In the data rows, zero lies at 4.5, halfway between 4 and 5.
Some points, each followed by its number:
4 6 4 3 7 2 2 2 8 4 7 3 8 5 2 4 0
5 7 5 5 4 5 7 5 6 2 4 4 3 5 5 6 1
4 3 6 4 5 7 7 2 5 4 4 5 4 5 5 6 2
3 4 3 5 6 3 5 3 7 5 6 4 6 5 3 4 3
4 2 4 3 5 3 2 3 7 4 6 5 3 5 5 5 4
6 7 4 4 4 3 4 5 4 6 4 5 4 4 5 3 5
5 3 3 8 3 3 4 7 2 4 3 6 4 4 5 4 6
4 4 5 5 4 5 5 5 4 4 4 5 5 5 4 5 7
5 4 5 5 4 5 6 5 4 7 4 5 4 5 5 6 8
5 6 4 4 5 2 3 4 6 5 4 5 5 4 4 3 9
5 4 6 5 3 5 3 5 3 5 2 6 4 5 6 6 10
2 0 5 7 1 5 6 3 7 8 4 5 5 5 5 6 11
5 9 5 5 4 6 5 5 5 7 5 4 4 5 5 6 12
5 6 4 6 4 0 0 9 3 0 7 1 8 2 2 0 13
5 3 5 2 6 4 4 1 8 3 5 5 3 4 5 5 14
6 9 5 3 6 6 5 2 4 7 5 5 4 5 4 6 15
4 3 4 5 4 5 5 4 4 5 4 6 4 4 4 5 16
4 2 4 5 4 5 5 4 5 6 5 4 5 5 4 5 17
5 8 4 5 4 6 4 5 5 7 4 5 4 5 5 5 18
7 9 5 4 4 5 6 9 1 2 7 3 4 4 5 3 19
4 6 5 3 5 6 5 4 5 3 5 4 4 4 5 5 20
6 7 5 4 5 4 4 4 5 3 5 4 5 4 3 3 21
6 7 6 4 5 4 1 5 5 4 2 5 4 4 6 4 22
3 3 3 5 6 5 4 0 9 6 7 6 4 6 4 6 23
3 3 3 4 5 6 7 5 4 3 5 4 5 4 5 4 24
1 0 4 4 2 7 6 7 4 7 3 5 5 6 6 4 25
Which point above is nearest to each new point, looking only along the 2 directions in which the numbered points spread most? Its number follows each.
7 8 5 6 4 1 4 7 5 1 4 3 7 4 3 2 13
4 4 2 8 3 0 3 9 3 3 6 3 5 3 5 0 19
3 4 5 4 5 5 3 2 6 6 3 4 6 5 3 6 4
4 4 6 4 5 9 8 4 0 3 4 5 4 4 5 5 10
2 2 2 3 7 3 2 2 7 3 9 3 6 4 3 2 0
4 4 6 4 5 3 2 4 6 4 4 5 4 5 5 5 15
0 0 5 3 5 6 5 3 4 4 2 4 6 5 5 4 2
8 9 4 3 6 6 6 6 0 4 6 6 1 3 6 5 6
6 7 5 9 2 1 2 9 0 0 0 4 6 3 5 1 19
3 0 3 9 2 4 4 4 4 5 2 8 3 4 6 6 25
